[156 158 156 157 155 153 174 158 160] = Faka
[155 159 151 157 155 153 157 158 160] = nadop
[155 163 156 157 151 153 157 158 160] = gir
[155 158 156 157 155 153 157 158 158] = sal
[155 158 156 161 176 153 157 158 160] = rozib
[155 158 156 157 155 153 157 158 160] = panar
[155 173 161 157 155 163 158 158 156] = nupo
q: [155 159 151 157 155 153 157 158 160] | nadop
q: [158 156 157 155 153 174 158 160] | Faka
loc: [173] | nupo, 1
q: [155 158 156 157 155 153 157 158 160] | panar
diff gir: [155 163 156 157 151 154 157 158 160] | 5, [153]
q: [155 158 156 157 155 153 157 158 158] | sal
diff nupo: [155 173 161 157 155 163 158 158 155] | 8, [156]

[119 139 140 134 134 128 121 116 136 104 136 135 127 122 128 118 149 122
 141 135 120 142 151 129 136 119 151 134 108 143 106 139 118 138 141 140
 119 129 118 118 112 129 150 132 100 119 127 134 134 136 145 119 105 115
 122 117 105 142 111] = Kav
[119 128 144 117 129 130 110 122 131 114 135 125 131 129 121 130 163 128
 143 122 129 132 152 120 133 134 150 137 137 136 124 139 120 131 110 135
 134 148 118 118 127 133 144 135 101 143 114 124 138 126 136 134 125 113
 121 115 103 132 107] = kof
[133 135 127 132 110 128 135 120 130 113 118 121 139 134 115 119 103 122
 138 125 133 143 152 163 125 114 135 122 117 124 143 135 150 148 118 120
 137 130 101 126 114 144 124 144 129 129 129 131 137 134 107 132 121 134
 110 131 136 131 128] = tef
perm: [111 142 105 117 122 115 105 119 145 136 134 134 127 119 100 132 150 129
 112 118 118 129 119 140 141 138 118 139 106 143 108 134 151 119 136 129
 151 142 120 135 141 122 149 118 128 122 127 135 136 104 136 116 121 128
 134 134 140 139 119] | Kav
q: [133 135 127 132 110 128 135 120 130 113 118 121 139 134 115 119 103 122
 138 125 133 143 152 163 125 114 135 122 117 124 143 135 150 148 118 120
 137 130 101 126 114 144 124 144 129 129 129 131 137 134 107 132 121 134
 110 131 136 131 128] | tef
perm: [127 134 134 136 145 119 105 115 122 117 105 142 111 119 139 140 134 134
 128 121 116 136 104 136 135 127 122 128 118 149 122 141 135 120 142 151
 129 136 119 151 134 108 143 106 139 118 138 141 140 119 129 118 118 112
 129 150 132 100 119] | Kav
perm: [101 103 107 110 110 113 114 114 115 117 118 118 119 120 120 121 121 122
 122 124 124 125 125 126 127 128 128 129 129 129 130 130 131 131 131 132
 132 133 133 134 134 134 135 135 135 136 136 137 137 138 139 143 143 144
 144 148 150 152 163] | kof

[174 119  93 135 136 152 134 128 136 131 121 124 129 112 131 122 131 150
 144 127 124 135 133]  divor
[127 136 128 133 124 131 134 119 136 122 124 111 128 132 135 119 142 118
 124 133 130 142 125]  Digu
[127 136 128 133 124 131 134 119 136 122 124 174 144  93 131 129 149 131
 152 112 135 135 121]  nuzof
diff Digu: [127 136 128 133 124 131 134 119 136 122 125 111 128 132 135 119 142 118
 124 133 130 142 125] | 10, [124]
q: [127 136 128 133 124 131 134 119 136 122 124 174 144  93 131 129 149 131
 152 112 135 135 121] | nuzof
q: [127 136 128 133 124 131 134 119 136 122 124 111 128 132 135 119 142 118
 124 133 130 142 125] | Digu
perm: [111 118 119 119 122 124 124 124 125 127 128 128 130 131 132 133 133 134
 135 136 136 142 142] | Digu
perm: [ 93 112 119 121 122 124 124 127 128 129 131 131 131 133 134 135 135 136
 136 144 149 152 174] | nuzof
diff divor: [174 120  93 135 136 152 134 128 136 131 121 124 129 112 131 122 131 150
 144 127 124 135 133] | 1, [119]

[125 113 130 127] = Pedat
[142 122 127  94] = Med
[130 111 125 115] = bobun
[ 94 122 127 141] = Rupa
[120 125 111 130] = zan
perm: [ 94 122 127 142] | Med
diff bobun: [129 111 125 115] | 0, [130]
q: [125 111 130] | zan
q: [125 111] | zan
diff Rupa: [ 93 122 127 141] | 0, [94]
q: [125 113 130] | Pedat

[130 121 129 121 128 130 124 135 126 126 116 134 120 125 120 142 131 132
 127 132 130 134 123 131 134 124 126 129 123 127 140 144 115 131 125 127
 135 134 126 128 129 138 136 126 128 126 130 134 127] = gokin
[124 120 131 131 131 125 128 123 132 133 140 125 130 124 135 118 127 128
 134 124 125 127 125 123 121 133 131 128 127 132 123 118 136 127 123 132
 122 122 128 130 129 127 129 129 128 131 131 122 127] = las
[127 128 128 126 128 127 128 126 127 128 125 127 126 128 126 124 127 128
 128 127 127 128 128 127 126 126 128 128 128 128 126 124 124 128 129 128
 126 126 128 128 128 128 128 128 128 128 128 126 128] = mefol
[128 126 128 127 128 127 129 125 127 128 126 127 126 127 126 124 127 128
 129 127 127 128 129 126 125 126 128 128 128 128 126 123 125 127 130 128
 126 126 129 128 128 128 128 128 128 128 128 126 129] = saf
[127 128 128 127 128 127 129 126 127 128 125 127 126 127 126 124 127 128
 128 127 127 128 128 127 125 126 128 128 128 128 126 124 125 127 129 128
 126 126 128 128 128 128 128 127 128 127 128 126 128] = Dos
[125 131 128 125 128 127 125 128 128 127 123 128 126 129 125 126 128 128
 127 128 130 127 127 130 128 127 126 128 128 127 125 126 123 128 126 127
 125 127 126 128 128 129 129 127 128 127 129 128 127] = nav
[132 120 130 121 128 131 124 137 125 126 115 135 120 124 119 144 131 133
 127 132 130 136 123 130 135 123 126 129 122 127 144 147 114 132 125 127
 138 136 127 128 130 140 137 126 128 126 129 134 127] = keb
[126 130 128 126 128 127 127 127 127 127 124 127 126 128 126 125 128 128
 127 127 128 127 128 129 127 127 127 128 128 127 125 125 124 127 127 127
 125 127 127 128 128 128 128 127 128 128 129 127 127] = Kef
[134 119 131 120 128 135 124 139 125 125 115 136 119 124 119 147 131 136
 128 131 128 140 122 126 138 123 126 127 122 127 151 152 114 133 127 127
 143 141 129 127 131 145 138 126 128 126 129 134 128] = led
[128 127 128 127 128 127 129 126 127 128 125 127 126 128 125 124 127 128
 128 127 127 128 129 126 125 126 128 128 128 128 126 124 125 127 130 128
 126 126 129 128 128 128 128 128 128 127 128 126 128] = nufiz
[120 118 129 141 138 124 125 122 138 134 166 126 145 124 148 116 125 130
 136 123 123 126 122 123 119 148 133 127 124 128 120 116 160 126 118 137
 119 121 123 137 129 130 136 133 133 140 142 122 126] = Dida
diff mefol: [127 128 128 126 128 127 128 126 127 128 125 127 126 128 126 124 127 128
 128 127 127 128 128 127 126 126 128 128 128 128 126 123 124 128 129 128
 126 126 128 128 128 128 128 128 128 128 128 126 128] | 31, [124]
perm: [126 122 142 140 133 133 136 130 129 137 123 121 119 137 118 126 160 116
 120 128 124 127 133 148 119 123 122 126 123 123 136 130 125 116 148 124
 145 126 166 134 138 122 125 124 138 141 129 118 120] | Dida

[127 115 109 149 125 122 155 101 132 123 112 122 126 129 144 124 119 116
 112 126 127 148 107 118 122 155 139] -> zer
[124 148 124 140 103 125 125 140 129 132 133 136 134 132 116 122 128 125
 125 147 127 121 143 103 131  97 110] -> sasa
[136 119 110 136 146 123 130 101 132 136 107 109 131 112 141 130 152 139
 119 110 140 134 125 107 133 148 157] -> nizev
[140 122 125 125 103 135 140 128 132 125 133 132 143 131 148 136 125 121
 110 116 129  97 124 127 103 147 124] -> Zim
[136 119 110 136 146 126 130 101 132 136 107 109 131 112 141 130 122 139
 119 110 140 134 125 107 133 148 157] -> nefu
[133 124 156  94 152 132  97 148 129 131 140 132 131 122 113 136 138 140
 149 110 131 111 138 157 126 133 128] -> Nanug
[136 118 112 133 150 135 126 102 134 138 109 108 131 110 139 129 154 108
 121 107 141 133 128 111 135 146 158] -> gup
q: [136 119 110 136 146 126 130 101 132 136 107 109 131 112 141 130 122 139
 119 110 140 134 125 107 133 148 157] | nefu
diff zer: [127 114 109 149 125 122 155 101 132 123 112 122 126 129 144 124 119 116
 112 126 127 148 107 118 122 155 139] | 1, [115]
perm: [ 97 103 103 110 116 121 122 124 124 125 125 125 125 127 128 129 131 132
 132 133 134 136 140 140 143 147 148] | sasa
loc: [154] | gup, 16

[116 135 125 101 117 119 119 124 140 146 122 120 114 127 154 142 127 103
 112 142 146 123 123 136 129 136 140 136 132 135 123 119 138 138 124 138
 116 125] = lat
[116 144 114 114 130 117 116 124 135 140 124 117 119 121 143 140 130 103
 119 137 135 123 124 134 131 132 136 129 132 131 133 125 128 141 132 135
 127 124] = lut
[120 142 116 109 122 118 120 129 114 151 122 121 120 125 150 140 126 103
 107 135 135 125 123 135 132 130 136 138 135 135 122 125 136 134 124 142
 114 128] = Bebe
[116 135 125 100 117 118 119 122 134 144 122 120 113 126 154 142 128 103
 113 143 146 123 123 137 129 137 141 135 132 135 123 119 136 140 125 138
 117 126] = tem
[118 137 122 104 118 119 119 126 143 149 121 122 117 127 153 141 125 103
 109 139 144 124 123 136 131 133 139 138 134 134 121 121 139 134 124 139
 114 126] = Rofeb
[116 143 114 115 130 118 116 124  97 140 124 116 119 121 143 140 130 103
 118 137 135 123 125 133 131 133 136 129 132 131 132 125 129 141 132 134
 127 124] = riro
[120 142 116 109 122 118 120 129 112 151 122 121 120 125 150 140 126 103
 107 135 136 125 123 135 132 130 136 138 135 135 122 125 136 134 124 142
 114 128] = vesel
[115 136 128  99 117 118 118 122 107 143 123 119 113 127 155 143 128 103
 115 145 149 123 122 136 128 137 142 135 131 135 124 118 136 139 126 137
 118 126] = vemov
[108 135 122  94 122 111 123 128 143 150 117 122 120 130 158 145 121 103
 105 153 141 123 127 140 125 127 123 135 119 141 125 111 144 123 122 155
 106 120] = Sano
[117 140 113 116 128 118 116 125 136 141 123 116 117 122 144 140 131 103
 118 136 135 123 124 133 132 135 137 128 133 129 131 125 128 142 131 134
 126 123] = podu
[113 136 130  96 117 118 117 121 160 141 126 116 111 127 158 144 130 103
 116 146 151 123 122 135 128 140 143 134 132 137 125 117 134 141 126 137
 120 126] = gem
perm: [131 141 143 124 116 133 129 116 130 134 118 124 130 127 132  97 123 136
 124 125 131 121 143 125 116 114 133 132 115 129 118 103 137 119 135 132
 140 140] | riro
q: [118 117 121 160 141 126 116 111] | gem

[131 135 140 144 161 112 159 139 131 127 134 135 131 126 146 136 144 153
 125 125 151 114 135 114 128 115 157 135 135 150 135 111 134 115 132 118
 130 114 112 134 113 143 124 120 121 136] : zitum
[121 125 114 136 145 135 143 131 135 125 114 157 115 127 144 151 133 160
 150 153 114 135 140 144 136 134 117 146 134 135 130 135 135 166 111 135
 126 112 128 113 118 124 132 113 115 161] : likif
[125 135 117 114 127 132 114 134 111 115 118 136 144 113 134 135 131 125
 130 126 115 135 112 128 124 140 157 135 121 113 150 136 143 146 145 153
 166 135 133 161 114 135 144 135 159 151] : dob
perm: [134 136 139 115 143 132 135 113 128 135 111 151 146 130 144 114 157 118
 134 135 115 134 121 125 131 159 131 127 125 135 124 112 150 135 161 126
 136 140 144 120 135 131 114 153 112 114] | zitum
perm: [111 112 112 113 114 114 114 115 115 118 120 121 124 125 125 126 127 128
 130 131 131 131 132 134 134 134 135 135 135 135 135 135 136 136 139 140
 143 144 144 146 150 151 153 157 159 161] | zitum
perm: [161 115 113 132 124 118 113 128 112 126 135 111 166 135 135 130 135 134
 146 117 134 136 144 140 135 114 153 150 160 133 151 144 127 115 157 114
 125 135 131 143 135 145 136 114 125 121] | likif
q: [146 145 153 166 135 133 161 114 135 144 135 159] | dob
perm: [125 124 132 157 143 126 115 135 145 136 112 134 161 125 144 115 135 135
 128 121 135 130 118 150 131 114 144 113 114 166 111 134 153 117 113 135
 135 136 159 146 151 133 127 140 135 114] | dob
q: [131 135 140 144 161 112 159 139 131 127 134 135 131 126 146 136 144 153
 125 125 151 114 135 114 128 115 157 135 135 150 135 111 134 115 132 118
 130 114 112 134 113 143 124 120 121 136] | zitum

